[[-11.8 -10.0 -44.2   5.6]
 [ -1.1 -21.7  18.9  -6.1]
 [ 18.0 -11.6 -55.8  -4.2]
 [-11.1  -2.3  57.3   1.9]
 [ -5.0  -1.6  16.3 -41.7]
 [  5.9  -0.6  18.3   3.1]
 [ -2.9  -1.9   4.0  12.0]]
->
[[-44.2   5.6 -11.8 -10.0]
 [ 18.9  -6.1  -1.1 -21.7]
 [-55.8  -4.2  18.0 -11.6]
 [ 57.3   1.9 -11.1  -2.3]
 [ 16.3 -41.7  -5.0  -1.6]
 [ 18.3   3.1   5.9  -0.6]
 [  4.0  12.0  -2.9  -1.9]]

[[-24.0   8.2   6.1  43.6  -9.6 -49.3]
 [-24.0   8.4   6.2  43.0  -7.5 -51.1]
 [-24.3   6.5   6.8  43.0  -8.8 -47.6]
 [-16.5   8.5 -59.4   8.7  12.9 -38.5]]
->
[[ -9.6 -49.3 -24.0   8.2   6.1  43.6]
 [ -7.5 -51.1 -24.0   8.4   6.2  43.0]
 [ -8.8 -47.6 -24.3   6.5   6.8  43.0]
 [ 12.9 -38.5 -16.5   8.5 -59.4   8.7]]

[[ 25.4  13.6   6.0   6.2  29.8   2.6]
 [ 21.9  13.5  13.3  17.5  11.4   3.1]
 [ 17.7  37.4  42.4  11.2 -10.4  15.0]
 [ 14.5   3.7  65.5  14.1  -9.7   8.3]
 [ 17.5  -0.7  36.1  23.9   3.4   7.6]
 [ 22.9  56.2  17.2   5.2  -5.1   5.2]
 [ 18.5   6.2  28.1  24.5  13.2   4.5]]
->
[[ 29.8   2.6  25.4  13.6   6.0   6.2]
 [ 11.4   3.1  21.9  13.5  13.3  17.5]
 [-10.4  15.0  17.7  37.4  42.4  11.2]
 [ -9.7   8.3  14.5   3.7  65.5  14.1]
 [  3.4   7.6  17.5  -0.7  36.1  23.9]
 [ -5.1   5.2  22.9  56.2  17.2   5.2]
 [ 13.2   4.5  18.5   6.2  28.1  24.5]]

[[  5.5  -5.3  -1.6   2.1  -5.3   1.3]
 [ 32.6  64.5 -52.8   6.6 -17.9 -41.6]
 [-50.5 -27.2  25.5  -1.3  33.8   7.0]
 [ 24.6   5.7  -2.8   0.8 -14.2   5.7]
 [  2.7   4.6   0.1   7.5   5.2   0.1]]
->
[[ -5.3   1.3   5.5  -5.3  -1.6   2.1]
 [-17.9 -41.6  32.6  64.5 -52.8   6.6]
 [ 33.8   7.0 -50.5 -27.2  25.5  -1.3]
 [-14.2   5.7  24.6   5.7  -2.8   0.8]
 [  5.2   0.1   2.7   4.6   0.1   7.5]]

[[  4.9   0.4  12.0 -17.8  -2.1 -11.3   2.4  -4.8]
 [  4.3   0.4 -43.5   2.5  -8.1   2.6   0.4 -16.4]
 [-19.6 -32.9  32.8 -15.1  18.8  39.3 -13.9  22.1]
 [ 17.4   1.8   6.8  -4.8  -0.5   6.2  16.6 -13.2]
 [ 26.0 -28.9  38.1 -32.1 -11.8 -41.4  48.8 -15.4]
 [ -5.4 -21.6 -40.2  17.7  -7.7 -28.3 -53.1   6.5]
 [-21.6  32.2   6.1   2.7   1.0  17.6   7.9   5.4]
 [  8.4  27.3  -5.4  15.5 -10.0  -2.5  12.2 -12.8]]
->
[[  2.4  -4.8   4.9   0.4  12.0 -17.8  -2.1 -11.3]
 [  0.4 -16.4   4.3   0.4 -43.5   2.5  -8.1   2.6]
 [-13.9  22.1 -19.6 -32.9  32.8 -15.1  18.8  39.3]
 [ 16.6 -13.2  17.4   1.8   6.8  -4.8  -0.5   6.2]
 [ 48.8 -15.4  26.0 -28.9  38.1 -32.1 -11.8 -41.4]
 [-53.1   6.5  -5.4 -21.6 -40.2  17.7  -7.7 -28.3]
 [  7.9   5.4 -21.6  32.2   6.1   2.7   1.0  17.6]
 [ 12.2 -12.8   8.4  27.3  -5.4  15.5 -10.0  -2.5]]

[[-12.9  45.2  33.4  34.5   2.0 -17.2 -23.7  63.5  -4.0 -59.0]
 [ 10.2   9.4   7.7  -3.6  -4.2  11.8  -9.8   6.2  -3.6  -3.4]]
->
[[ -4.0 -59.0 -12.9  45.2  33.4  34.5   2.0 -17.2 -23.7  63.5]
 [ -3.6  -3.4  10.2   9.4   7.7  -3.6  -4.2  11.8  -9.8   6.2]]

[[-12.1  -6.1  -0.4  -3.2 -23.9 -27.3]
 [  2.6 -36.0 -20.6   1.0  -7.0  -9.7]
 [-21.4 -42.9 -38.6   6.8   1.7  -3.5]
 [ -2.2  -0.1   3.3  -1.9  -1.9   0.7]
 [ -8.9  -1.4  13.2  -8.5  -8.3   1.6]
 [  2.0 -29.5 -17.2   1.8  -5.7  -8.6]
 [ -3.8  -0.6   5.6  -3.5  -3.0   0.5]
 [ -9.5  -6.1  -0.9  -2.3 -20.5 -23.0]
 [ 34.8 -59.5 -60.2   1.3  -5.6 -13.7]
 [  0.9 -20.1 -11.8   0.6  -3.9  -5.1]]
->
[[-23.9 -27.3 -12.1  -6.1  -0.4  -3.2]
 [ -7.0  -9.7   2.6 -36.0 -20.6   1.0]
 [  1.7  -3.5 -21.4 -42.9 -38.6   6.8]
 [ -1.9   0.7  -2.2  -0.1   3.3  -1.9]
 [ -8.3   1.6  -8.9  -1.4  13.2  -8.5]
 [ -5.7  -8.6   2.0 -29.5 -17.2   1.8]
 [ -3.0   0.5  -3.8  -0.6   5.6  -3.5]
 [-20.5 -23.0  -9.5  -6.1  -0.9  -2.3]
 [ -5.6 -13.7  34.8 -59.5 -60.2   1.3]
 [ -3.9  -5.1   0.9 -20.1 -11.8   0.6]]

[[-20.0  23.7  19.7  22.9  18.6 -18.7 -19.3  19.5 -29.4  28.1  29.0 -28.1]
 [-11.1  11.3  12.7  11.6  12.1 -11.9 -13.7  14.2 -30.3  29.1  29.9 -29.1]
 [  3.6  -3.4  -2.6  -3.1  -9.3  10.2   7.6  -7.0  11.6 -10.7 -10.4  11.9]
 [-31.3  32.0  29.0  30.9  63.2 -62.3 -69.3  71.7 -62.6  59.3  60.6 -60.5]]
->
[[ 29.0 -28.1 -20.0  23.7  19.7  22.9  18.6 -18.7 -19.3  19.5 -29.4  28.1]
 [ 29.9 -29.1 -11.1  11.3  12.7  11.6  12.1 -11.9 -13.7  14.2 -30.3  29.1]
 [-10.4  11.9   3.6  -3.4  -2.6  -3.1  -9.3  10.2   7.6  -7.0  11.6 -10.7]
 [ 60.6 -60.5 -31.3  32.0  29.0  30.9  63.2 -62.3 -69.3  71.7 -62.6  59.3]]
